(in the rows, 128 means zero)
Each path below is one point turned by a fixed rotation once a step. After each direction that follows a path, write how fast that rotation turns it, in degrees each step (0 if it stays still).
Each turn is a multiple of 5 degrees from 10 to 175, or 0.
Each row of a path follows its step; steps can be skipped.
Path 1:
step 0: [131 125 120 135 121 126 139 123 121 116 132 127 128 124 126 130 120 133
 135 122 137 124 128 135 121 128 119 119 122 127 134 113 129 138 116 127
 126 135 126 129 120 120]
step 1: [124 126 123 118 125 136 131 133 127 123 129 128 126 121 134 116 121 122
 140 126 124 126 136 128 120 125 126 115 128 141 125 124 121 121 117 127
 119 131 126 123 142 121]
step 2: [125 123 120 129 132 122 113 127 125 117 129 129 132 133 125 132 127 130
 133 122 129 130 127 133 127 133 130 119 127 120 130 130 122 132 116 124
 108 139 118 136 135 120]
step 3: [132 119 124 128 134 132 133 135 127 121 120 131 115 127 123 122 132 132
 129 127 118 130 135 117 128 134 134 117 127 136 134 128 123 128 116 143
 121 131 122 138 124 130]
step 4: [121 135 120 133 128 121 129 123 125 130 134 129 123 129 122 130 122 144
 134 125 130 125 134 131 127 123 126 123 131 127 135 126 129 122 112 132
 119 140 141 140 127 138]
step 5: [131 117 128 125 122 121 136 137 132 122 127 126 113 122 137 129 129 118
 137 129 134 123 127 130 130 124 131 128 121 135 136 122 124 123 109 121
 122 129 134 135 124 129]
step 6: [136 133 121 131 134 135 129 126 133 120 131 130 131 111 127 118 123 129
 128 123 138 125 128 140 127 128 118 123 140 128 134 121 122 130 117 122
 113 132 124 133 128 129]
step 7: [123 126 117 130 130 122 132 128 118 125 126 136 126 130 128 116 128 122
 133 122 114 121 124 126 120 128 130 128 132 134 136 123 125 124 110 122
 125 125 114 131 131 117]
step 8: [130 122 124 139 130 132 114 130 119 121 125 130 122 117 123 122 118 140
 132 128 127 121 125 136 128 139 133 123 124 129 131 134 129 118 120 136
 117 134 130 130 136 122]
step 9: [128 129 122 126 122 124 135 133 118 120 127 132 123 127 120 123 140 131
 141 135 127 135 142 126 135 130 135 122 129 123 139 132 133 126 113 127
 119 127 131 134 124 121]
Directions:
[129 126 129 129 128 127 126 131 129 125 127 127 127 126 130 130 131 126
 128 130 132 131 127 131 132 128 132 128 127 126 127 132 127 128 130 125
 124 129 128 129 130 127] : 110
[127 128 129 133 123 130 132 130 125 126 126 129 128 130 127 128 125 131
 127 126 129 129 129 129 129 126 131 127 126 128 129 130 130 126 128 128
 131 129 133 128 126 128] : 80
[129 127 126 126 126 125 131 126 128 129 131 126 124 125 125 130 130 128
 130 130 131 125 128 128 130 126 128 129 128 127 129 130 132 130 127 133
 130 128 131 128 129 129] : 70
[131 122 129 129 128 127 129 130 128 129 128 123 127 127 133 128 130 128
 127 127 124 131 128 128 126 128 128 128 130 132 131 128 129 126 129 129
 131 130 128 127 128 126] : 160
Path 2:
step 0: [132 137 126 137 138 133 120 126 126 130 135 131 129 136 122 132 131 123
 127 147 129 131 128 135 136 119 119 126 126 118 127 122 120 128 132 135
 133 129 128 118 124 119]
step 1: [123 133 125 132 129 122 132 114 120 128 131 135 122 122 130 128 132 138
 137 138 127 131 121 130 136 120 114 121 128 128 123 125 127 131 127 142
 115 125 124 123 130 132]
step 2: [124 128 130 130 132 121 123 119 131 132 129 129 129 120 125 129 132 137
 127 135 130 131 131 121 128 131 122 123 133 128 127 135 125 131 114 118
 113 129 133 137 145 139]
step 3: [130 116 140 120 127 133 115 122 129 135 133 116 132 124 131 131 128 121
 123 124 133 131 133 135 137 128 131 123 130 123 119 133 127 133 133 116
 124 129 131 132 132 142]
step 4: [122 125 123 129 127 135 120 124 130 125 122 111 126 141 137 122 128 125
 126 113 132 119 124 129 132 125 126 118 118 132 120 124 128 131 137 122
 124 132 134 125 127 126]
step 5: [129 136 117 129 130 131 130 131 117 128 123 125 131 146 120 116 125 125
 135 127 136 123 127 120 117 118 134 129 125 123 122 130 123 129 128 127
 125 124 142 123 125 130]
step 6: [136 128 132 123 144 127 135 139 115 132 130 130 127 125 122 117 136 132
 130 135 134 131 137 129 130 129 129 126 123 127 126 131 120 129 132 137
 127 115 136 120 129 119]
step 7: [121 126 126 131 131 126 128 126 119 120 126 125 134 119 125 131 140 134
 114 146 120 132 128 136 128 133 119 116 131 126 128 122 123 122 129 130
 129 123 134 123 129 122]
step 8: [120 132 132 135 125 129 121 122 130 120 136 127 124 126 129 128 135 137
 126 146 117 120 120 133 132 123 134 126 133 120 117 128 121 134 120 125
 123 128 119 128 127 137]
step 9: [121 133 135 125 124 125 118 122 132 127 141 130 117 117 130 125 125 133
 130 125 133 116 131 118 132 121 124 131 126 126 118 131 128 130 133 122
 122 133 128 121 143 134]
Directions:
[127 130 129 128 126 128 129 132 128 131 127 124 130 123 126 128 127 131
 129 128 128 132 131 130 129 130 129 128 129 128 131 129 128 129 129 127
 127 126 132 131 129 127] : 90
[125 132 128 129 131 130 128 131 126 126 129 130 130 125 126 131 129 127
 126 128 123 125 129 127 127 129 130 129 124 126 126 126 126 126 129 132
 127 126 127 128 128 129] : 45
Path 3:
step 0: [136 130 135 113 121 124 128 126 125 130 122 134 122 133 129 133 122 129
 126 121 122 124 127 124 138 140 131 128 127 125 130 142 122 131 129 125
 131 119 117 132 126 126]
step 1: [134 114 124 121 131 120 130 127 133 134 125 120 127 122 125 133 130 140
 129 126 127 131 132 133 130 126 113 122 128 123 131 127 127 130 120 121
 121 127 134 123 139 137]
step 2: [123 128 134 124 137 125 130 124 138 132 121 137 125 131 119 124 116 115
 133 135 134 120 123 121 120 133 129 129 122 129 129 127 133 122 132 124
 116 125 132 124 130 128]
step 3: [133 128 117 130 120 129 119 132 124 134 120 137 135 136 124 118 135 123
 133 126 134 132 136 140 123 125 130 125 131 125 124 125 120 126 129 120
 129 130 131 119 120 131]
step 4: [134 134 133 129 113 128 130 127 116 129 124 132 133 134 118 133 125 119
 127 124 120 127 122 118 134 120 124 126 125 127 129 126 135 128 124 135
 125 131 115 128 132 131]
step 5: [143 126 133 127 127 124 125 132 123 134 126 117 125 119 125 121 129 133
 133 133 133 124 124 131 140 140 120 131 129 128 135 127 123 129 134 128
 139 122 127 125 129 135]
step 6: [114 110 139 118 129 124 133 129 127 133 122 125 125 129 119 134 129 130
 130 132 131 127 137 120 130 136 129 126 127 126 122 125 133 122 121 134
 124 135 133 124 127 127]
step 7: [127 126 128 121 124 128 125 125 127 124 127 136 127 129 127 118 125 130
 133 125 126 125 127 120 111 131 118 137 141 129 127 130 115 129 135 119
 120 123 131 124 121 129]
step 8: [130 123 123 120 127 132 120 127 130 137 123 127 125 145 128 130 120 121
 130 124 124 121 133 135 135 112 126 128 133 130 128 121 129 127 119 123
 129 130 118 131 128 130]
step 9: [146 130 132 121 116 132 131 121 128 129 126 126 132 122 120 126 132 128
 126 135 141 126 125 128 129 120 122 131 118 125 131 128 136 126 136 126
 120 122 130 136 128 127]
Directions:
[128 129 126 129 133 127 130 127 128 127 125 130 128 126 131 124 127 125
 126 130 125 124 128 126 128 130 126 130 128 129 130 126 128 128 130 128
 131 129 124 129 128 132] : 135
[125 127 133 128 129 129 128 130 131 131 129 126 129 124 128 128 128 128
 125 132 132 126 127 128 125 127 127 127 126 125 131 130 129 126 126 127
 130 128 130 127 128 131] : 90
